In the rows, 128 means zero.
Each named move below is a turn or a mirror, shown by a few rows before and after it. Which moves, in which order, take the first row of each later pair to the second? The first pair is answered.
q_125 (before -> after):
[162 132 105 116  51 102 158  86 106 120 160 126 140 141 113 153 143 123
 124  49 114 122 117 118 101 141 129 128 129 154 112 132 150 117 118 133
 155 144 109  84 118 171  91 114 141 124 116  68]  ->  [149 111 151 117 102  99 155 140  94 102 171 141 136  92 120 118 159  67
 136  94 102 132 123 158 109 139 112  70 140  86  69 130 110 132 154 157
 149 161 121 158  83 154 149 125 174 105 119 144]
[ 97 113 161  78 104 119 143 135 131  83 116 119 129 154 124  90 110 122
 126 111 127 110 120 121  67 159 130 119 122 109 105 127 134 109 119 154
 127 149 137 131 111 107 121 112 110  97 105 125]  ->  [ 94 117 156  75  88 121 145 126 130  90 114 116 127 159 118 101 107 128
 125 108 130 105 116 113  66 170 132 132 120 126 121 132 146 106 107 153
 128 147 137 122 119 114 107 108  96  99 106 121]
[141 186 142 123 143  89 109 135 122  63  97 128 159 147 135  99 138  92
  86 135 137 104 141 141 145 170 114  91 120 125 123 146 152 101 155 169
 126 139 144 164 146 123 110 100 125 154 138 114]  ->  [143 195 129 119 127  90 114 114 126  76  94 116 153 157 137 103 141 103
  81 124 135 103 137 130 139 172 115 114 119 146 137 150 163  92 147 160
 135 136 136 140 156 129  86 105 114 165 138 101]
[117  84 118 128 104 136 159 132 136 141 119 110 135 132 128 126 136 114
 116 108 157 113 125 119 101  94 169 130 153 109 121 148 142 123 129 149
 146 111 131 119 140 140 129 173  74 115 128 133]  ->  [115  75 128 131 113 133 157 138 141 137 133 109 135 132 139 123 137 102
 120 116 148 113 125 124  99  92 166 116 155  95 115 150 138 123 137 154
 148 110 139 125 144 136 138 177  76 112 133 150]
q_935 (before -> after):
[111 101 127 117 115 136 111 119 157 113 164 103 130 136  80 125 115 126
 160 145  75 104 132 134 118  81 127  90 188 115 108 136  94 161 118 165
  85 148 111 145 138  96 146 141 123 109  99 171]  ->  [116 107 129 112 117 133 115 123 158 101 163  96 142 138  88 121 125 116
 156 137  76 105 127 127 121  92 129  90 179 116 109 139  97 160 114 174
  91 154 101 148 135  90 148 138 120 117  99 166]
[ 98 176 134 116 167 152 130 141 135 116 108 114 115 136 133  98 101 145
 116 155 150 151 116 150 129 126 150  83 163 130 116 142 155 147 140 159
 124 147 123 138 128  70 172 161 121 118 126 147]  ->  [ 89 172 135 120 162 156 134 139 134 123 116 116 101 129 132 100  95 148
 121 160 156 145 111 156 130 118 146  96 163 132 120 143 149 153 142 154
 124 135 131 134 127  71 186 165 123 118 124 144]
[117  93  98 133 113 163 174 115  87 147 162 118 144 113 143 114 155 147
 177 136  86 102  99 113 113 119 159 152 130 159 161 138 143 116  57 163
 186 121 132  96 136 107 122 150  98 209 120  86]  ->  [109  82 107 130 105 169 170 115  95 153 164 119 134 116 137 119 156 154
 180 136  83 102  96 107 109 115 145 154 137 151 154 132 135 110  53 150
 192 112 129  93 132 106 128 154 101 201 126  86]
q_285 (before -> after):
[150 119 110 107 121 123 132 118 144 134 145 121 134 105 141 132 155 103
 136 137  84 105 114 127 121 122 131 116 127 124 121 124 123 111 136 125
 142 127 146 137 115 109 137 162 125 133 141 112]  ->  [147 120 109 100 119 121 133 120 152 138 152 132 134 103 134 135 147 104
 134 133  90 102 115 124 117 122 117 116 126 121 115 120 122 115 139 120
 147 123 143 135 121 104 131 156 128 129 140 112]
[127  99 155 131 150 134 129 133 114 150 118 147 122 102 145 137 165 116
 167 147 106 124 134 159 145 157 120  84 143 107 108 119 142 159 146 101
 119 162 118 180 110 113 153 103 168 119 117 168]  ->  [120 111 154 131 153 128 118 135 115 153 112 141 132 106 143 136 169 115
 162 146 111 125 134 159 151 155 120  95 144 105 108 128 136 160 145 111
 116 163 115 179 105 110 160 100 163 123 110 164]
[160 178 139 159  92 184 155 122 169 144 133 131 141 159 145 144 105 179
  82  99 131 115 159 112 113 175 146 152  86 206 147 112 168 105  39 134
 137 111 144  69 138 102 109 143 119 138 137  95]  ->  [159 176 135 151  97 186 155 124 170 144 127 130 139 157 143 146 107 174
  87  97 137 116 164 116 106 176 136 144  87 209 155 111 165 104  37 133
 134 123 148  69 137 101 108 142 119 146 138  96]
q_656 (before -> after):
[102  82 150 107 170 135  86 146 109  91 139 132 125  92 143 133 146 122
 163 165 108 134 137 160 179 119 130  87 122  99 133 112 123 124 154 131
 134 161 142 183  86 115 151 106 178 136 106 166]  ->  [ 79  58 145 106 141 140 136 137 142 106 140 156 114  95  95 152 104 116
 168 168 122 149 108 141 136 110 118  84 163 100 108 120  76 123 143 108
 138 117 137 147  98 114 172 162 144 103 128 140]
[130 137 131 161 111 165 114 123 143  79 141 141  77 105 189 114 108 108
 117 120 136 124 115 131 114 174 106 119 111 127 131 160 138 138 156 116
 168 145 126 102 161 139 114 116  84 118 122 142]  ->  [132 128 139 164 105 165 115 129 148  80 139 140  82  95 188 117 101 111
 117 118 138 123 116 128 113 176 105 118 114 130 125 160 142 145 148 114
 162 144 123  94 153 148 122 120  80 113 124 146]
[122 125 140  95 134 134 129 137 103 125 155 142 130 121 106 123 122 102
 117 121 111 118 120 134 127 132 132 100 153 135 134 152 100 108 131 168
 109 142 117 156 117 119 117 126 113 135 139 131]  ->  [122 120 131  95 137 131 125 139 102 119 148 146 133 123 113 114 124 106
 119 120 110 120 121 135 129 132 134 100 156 137 136 152  99 105 129 172
 111 144 118 154 118 125 117 125 113 137 137 138]
q_120 (before -> after):
[106 105 129 121 133 183 101 112 106 137 147 106 109 101 136 155 151 171
 154 144 101 127 137 139 192  89 136 166 114 175 154 130 127 108  78  90
 123 107 168 104  85 129 139  91 166 146  85 102]  ->  [ 91  87 153  94 157 183 109 132  94 118 155 118 109  99 125 129 160 128
 147 157  88 113 121 159 176  83 156 130 129 144 153 140 102 102  96 128
 111 112 163 143  70 115 164 112 163 162  87 125]
[110 126 113 131 124 166 109 171 135 136  82  97 115 100 178 166  91 159
 151 167 130 166 129 127 142 135 111 132 105  95 117 154 187 152 153  96
 130 137 143 153 120 114 163 109 201  93 125 155]  ->  [ 87 107 121  89 127 150 135 187 117 103 101 121 127 110 136 154  83  89
 144 168 119 139 111 126 116 140 132  82 149  77  97 180 126 108 170 148
  95 142 122 194 114  88 168 117 155 115 142 159]
[130 125 127 127 123 137 143 129 117 122 117 136 128 110 145 125 135 128
 136 140 141 131 131 143 114 125 157 143 129 126 140 131 135 149 101 135
 106 110 135 124  91 132 162 137 129 129 114 147]  ->  [129 126 119 109 105 127 148 122 121 115 123 137 137 127 117 128 132 106
 131 134 139 115 116 123 106 122 163 134 138 138 136 134 124 126 107 147
 106 113 123 132 103 124 146 132 101 136 114 139]
[135 142 155 164 138 160  99  80 108 157 146 126 118 128 150 160 158 114
 152 131 128 131 136 112 127  77 121 167 113 113 144 131 139 107  89 125
 142 121 135 133 104 148 106 127 122 142  60  92]  ->  [135 126 169 158 154 166 107  95  98 145 147 130 116 116 143 144 166  84
 147 135 118 132 139 121 116  72 125 141 118  87 135 136 121 104 101 148
 128 126 127 149  93 146 131 134 120 153  62 111]

(2 to 3 moves a pair)
[166 186 111 155 109  97  99 100 114 119 100 111 159 157 133 130 160 154
  88 112 155  86 152 108 150 185 127 118  82 155 158 127 166 111 121 135
 130 132 108 126 164 138 110 102 119 138 136 117]  ->  [142 144 120 181  98 110 153 105 171 146 114 131 126 146 100 146  94 152
 116 135 171 125 146  85 113 175  87  99 127 129  90 127 111 150 125  89
 137 101 115 107 172 128 148 161 101  70 159 113] : q_125 then q_656 then q_120
[112 122 133 128 166 145 126 137  87 117 107 132 134 127 140 105 160 108
 122 141 123 114 113 166 111 115 180 144 103 114 168 125 144 144 130 176
 106 132 120 126 113 129 163 149 121 176 120 142]  ->  [120 120 155 138 176 132 117 158 106 107 123 132 134 111 139  94 154  93
 138 155 126 124 128 164 125 132 136 108 109  87 123 128 128 149 140 153
 109 158 121 166 106 115 162 121 148 149 129 177] : q_120 then q_120 then q_125
[124 146 141 178 155 114 126 165 132  86  89 140 136 133 101  76 134 113
  85 123 154 113 114 133  80 195 168  94 127  78 104 116  98 132 133 197
 120 113 100 150 154 122 123 146 117 118 161 156]  ->  [140 168 146 218 160 124 109 165 149 103  86 132 129 119 145  96 133 162
  95 129 161 138 131 133  99 198 131 122  95  77  98  99 130 171 129 156
 135 112 125 131 159 130 124 135 163  86 151 168] : q_120 then q_120 then q_125
[ 98 121 138 105 100 154  77  78 100 120 147 133 112 100 138 141 145 158
 101 124  85 133  90 156 159  94 149 169 111 148 180 132 186 146  92 115
 145 111 145 131 135 131 137  85 141 194 109 129]  ->  [114 126 138  89  67 130  84  71 117 111 159 135 132 111 100 152 126 144
 111 105  84 129  99 125 158 114 116 158 139 176 151 145 172 122  88 101
 147 129 132 134 159 128  94  60 128 190 124 117] : q_125 then q_120 then q_120
[105  43 140 146 144 182 185 144 120 170 133  87 134  84 137 101 110 113
  99 135 111 149 110 141 101 153 154 103 197  62  80  95  77 154 118 139
 118  67 163 112 123 177 156 187 136  94 165 145]  ->  [141  99 126 140 168 170 106 140  62 161 124  42 159  90 202  84 181 145
  78 110  97 120 154 163 161 170 182 133 121  96 148  90 155 134 114 157
 123 116 165 142 112 181 107 107 175 146 123 161] : q_125 then q_656 then q_125
[125 122 115 137 125 148 131 105 161 109 159 113 145 105 119 172 114 185
 148 133 114 123 154 102 174 150  94 144 117 153 106 125 158 120 111  73
 129 135 141 125 137 111 127 104 181  98 114 112]  ->  [103  90 134 111 131 144 156 124 159  98 175 133 137 103  83 155  90 126
 145 154 107 107 131 103 142 148 110  95 160 120  83 139  98 105 127 115
 116 129 128 148 128  92 161 145 139 104 128 107] : q_120 then q_656 then q_120
